One vector is turned by the same rotation once a tick. Each row is the vector after some number of ticks, and that number follows the row.
The counts run from 0 to 228.
[128 101  97 118  79  89 125  99 122 141 162 124 143 106 102 157 148 149
  79  85 116 167 160 105 149 121 146 177 158 121 121 111 125  75 115  98] -> 74
[127 100 111 116  89  83 118 147 102 153 141  92 149  84 111 147 125 149
 148 168 117 195 148 113  96 158 161 144 129 126  91 126 144 134 113  83] -> 147
[154 177 106 115  86  90 147 172 123 145 152 127 122 116 137 182 106  89
 102 148 121 132 127 119 105 152 165 133 126 116  90  97 135  80 110 103] -> 138
[120 116  77 124  88 102 143 125 165 143 147 136 126 115  99 144 134 186
  94 135 141 159 154 128 115 102 161 179 139 110  97 112 117 123 108  84] -> 165
[147 115  96  98  98  83 123 159 157 139 134 100 116 108 123 145 131 158
 133 164 139 157 130 149  83 148 166 134 121 120  67  78 124 138 107  93] -> 68
[107  85 101 142 105  97 109 110 139 126 138  70 158  66 129 134 125 171
 122 126 151 169 158 133 147 107 135 165 154 137 111 114 124 128 115  97] -> 186
[168  82  99 110  69  98 125 119 156 143 173 108 142  94 144 147 167 144
 137 147 148 193 148 130 123 115 163 164 128 117 131  84 121 113 144 113] -> 144
[133 142 110 111  88  90 125 155  94 144 129 106 133 107 118 172 117 112
  84 110 103 136 149 106 158 145 130 153 165 107  97 141 127  62  93  94] -> 58
[140 144 105 116  97 115 162 172 149 155 157 135 141 101  95 158 149 134
  96 148 148 131 155 136 156 154 169 169 163 148 103 120 130 107 124  76] -> 152
[136  87  84  98  78 101 107 118 136 129 167 116 119 104 127 155 158 157
 106 110 145 140 170 128 149  93 138 182 157 119 109 107 106  88 117 135] -> 128
[114  96 109 121  76 125 120 152 111 131 193 113 126  89 111 176 113  99
 135 131 142 160 169 136 115  97 157 142 121 133  75 158 126  95 115 131] -> 34
[127 131  86 139  64 104 127 145 137 127 118 101  91 125 135 151 122 109
  69 105 137 148 131 135 121  98 137 145 109  84  68 105 128  86 108 110] -> 179
[118 131 110 166  87 101 138 117 124 139 165 113 151 107 117 161 112 116
  64  89 127 153 169 108 156 104 142 170 146 124 120 143 145  78 119  96] -> 20
[156 135 100 122  87  68 107 157 114 112 108  75 113 103 165 147 119 103
 103 159 149 131 144 142 117 133 139 113 114 116  79  90 146 109 111 108] -> 121
[144  92  99 115  80  77 101 100 111 132 163 127 130 112  98 162 128 101
  82 101  97 158 166 112 140 141 161 140 140 147 103 122 154 105 115 105] -> 75
[146 124 103 152  93 114 110 132 168 122 154  95 157  70 130 135 120 121
  86 119 149 165 139 150 174 110 178 148 135 154 133 106 146 133 141  89] -> 23
[133 125 117 170  98 125 133 145 178 150 184  93 141  70 137 171 114 124
 103 104 141 169 122 149 131 107 173 140 122 131 111  89 122 107 149 123] -> 102
[132  94  95  94  82 116 106 154 149 143 176 113 104  80 115 163 138 161
 124 125 138 154 148 142 133 104 169 176 148 118  92 119  86 112 114 123] -> 127
[133 110  88 105  85  93  96 159 140 134 128  95 136  91 130 139 132 179
 139 180 145 163 146 133 116 118 154 164 145 111 115 114 110 148 101  89] -> 202
[149 150  91 153 103  80 139 142 165 143  96  98 140 118 142 124 134 144
  77 130 140 154 121 136 138 144 146 158 134 103 117  71 136 117 112  64] -> 82
[100 130  87 137  89  97 115 136 139 143 128 117 130  95 122 148 109 177
  92 126 137 150 161 120 150  96 143 188 161 102 117 141 105 105  98  95] -> 111
[155 158  85 121  73 102 149 167 161 142 133 132 106 135 124 161 120  99
  82 157 131 147 128 142  99 128 175 127  97 115  61 104 142 115 124  84] -> 84
[142  86 105 118  92  84  92 132 143 130 137  82 148  76 135 142 132 177
 139 154 135 183 145 127 125 114 153 161 139 116 130  98 110 140 106 114] -> 52
[102 127  98 163 105  82 150 130 118 139 112  86 162  94 118 141 120 144
  76 115 144 151 171 132 145 146 120 160 155 117  90 119 152  95 110  74] -> 95
[149  92  92 105  93  59 100  88 106 124 145 103 144 109 118 149 139 117
  92 111 117 152 177 114 139 141 149 132 147 159 113 108 164 111 119  99] -> 225
[126 121  76 124  76  94 145  94 130 135 146 142 124 137 111 158 131 142
  71 122 146 142 180 114 124 100 143 168 138 112  94 122 128  88 116 104] -> 166
[143 126  87 113  88  67 163 121 121 145 139 124 115 140 125 166 142 158
 103 147 151 135 161 119 101 122 130 164 141  89  83  95 122  77 108 105] -> 70
[153 102 101 142  74  90 116 112 131 138 167  93 140  96 169 170 134 132
 124 122 147 160 148 119 133  86 135 150 120 100 126  89 111  64 133 144] -> 49
[152 130 103 146  97  74 101 135 139 114  97  55 126  90 168 134 123 121
  96 133 152 136 141 146 158 127 122 139 137 111 111  66 145 111 112 104] -> 120
[139 127 128 150  87  93  98 159 107 127 154  76 147  72 147 166 101  66
 109 114 129 152 141 117 154 127 151 124 126 138 109 129 158  93 129 114] -> 117
[133  89 111 117  78  78  79 140 126 137 156  85 135  73 135 161 110 129
 149 146 114 190 139 122 104 114 163 133 114 120 100 117 129 138 123 122] -> 51
[131  87 111 113  94 104 115 123 144 154 186 120 150  82  89 158 143 159
 123 100 113 192 145 121 140 129 171 165 150 142 121 120 120 115 124 100] -> 223
[126 146  98 146 118  78 133 146 137 123 140  78 167  73 138 146 118 159
 109 154 173 127 169 152 155 143 132 149 178 151 123  96 141 119 125  85] -> 40
